(in the rows, 128 means zero)
One turn moves each row of this set onto another row. After a few examples, where does it send each row asked below?
Q910: [114 134 127 161 126 144 125 136 134 140 122 165 144 127  84  89 118 147
  97 154 129 155 152 146 149 136 144]
Q730: [114 137 139 133 105  98 138 134 124 171 115 128 173 146  99 108 114 148
 146 176 127 138 122 118 114 114 132]
Q839: [145 126 132 147 135 146 126 123 121 126 115 160 147 127  98 100 109 133
  80 135 123 150 155 147 154 148 148]
Q43: [161 112 157 118 106 111 126 121 112 166 107 107 180 145 120 134 101 144
 119 131 119 150 141 117 128 134 154]
Q979: [133 136 122 156 128 154 124 136 143 141 116 162 143 151  88 100 110 146
  89 152 122 150 149 150 132 130 151]
Q425: [138 140 153 162 131  92  99 106 120 147 126 162 182 124 110 158 107 135
 114 142 133 139 128 154 155 162 119]
Q58: [141 106 116 168 112 118 110 126 119 153 124 185 186 118 115 127 138 145
  84 140 145 151 124 135 134 114 123]
Q326: [145 132 129 129  99 121 142 116 121 164 102 128 177 144 106 130 117 145
 137 160 107 119 115 114 110 112 147]
Q909: [137 119 158 109 120  88 132 121  92 159 111 115 175 112 112 115 116 127
 126 141 119 139 133 119 146 142 140]
Q227: [119 126 139 149  95 109 135 129 128 163 119 128 176 140 110 107 114 163
 153 169 129 144 127 112 122 114 127]
Q10: [132 104 134 152 129 104  92 148 122 178 125 165 174 129 110 127 135 140
  76 129 146 169 137 144 136 118 139]
Q225: [144 112 158 123 124  97 128 124  99 151 113 110 166 113 130 105 120 137
 137 135 116 139 141 122 152 139 136]
Q777: [161 123 148 105 110 107 133 113 107 163 104 118 180 144 110 137 102 133
 115 141 113 135 127 117 123 134 152]
Q680: [157 116 113 136 137 113  84 134 129 157 137 177 165 139 121 128 134 149
  75 139 120 141 121 140 144 120 133]
Q466: [141 143 146 185 136 116 111 126 133 163  97 149 175 142 112 159 123 126
 126 141 127 126 128 169 119 130 131]
Q451: [117 148 146 162 137  94  86 120 132 166 134 160 166 124 105 148 122 145
 128 152 119 134 127 157 159 151 129]
Q544: [149 116 124 153 138 104 103 150 131 155 128 175 171 157 121 116 121 137
  79 150 151 157 125 147 121 112 113]
Q671: [121 135 147 112 133  80 127 137 111 160 125 122 159 129 110  95 117 137
 143 168 117 132 125 123 141 132 126]
Q938: [156 126 129 130 100 128 128 116 129 159 112 123 173 152 119 127 115 161
 139 153 101 124 123 115 120 116 148]
Q9: [141 125 132 158 120 156 131 126 130 139 106 160 156 139  89 110 106 137
  79 138 130 159 155 148 134 137 155]
Q719: [130 129 152 122 129  84 124 140 122 152 130 118 160 144 123  91 108 150
 146 166 127 144 132 122 140 132 117]
Q13: [118 149 146 174 139 104  92 135 142 179 115 149 166 144 103 152 125 139
 132 150 124 135 130 167 131 134 137]
Q969: [158 139 148 169 138 105 112 111 123 143 107 156 180 140 119 161 106 123
 113 141 131 128 126 162 132 148 120]
Q419: [141 111 119 161 146 114 102 148 119 157 119 170 161 118 127 107 154 132
  94 136 129 136 128 152 138 107 125]
Q459: [127 130 138 145 135 131 120 136 128 133 127 161 145 133  89  92 103 139
  82 148 135 166 157 147 154 150 140]

Q777 moves to Q671
Q544 moves to Q680
Q13 moves to Q969
Now find these:
Q227 moves to Q43
Q910 moves to Q9

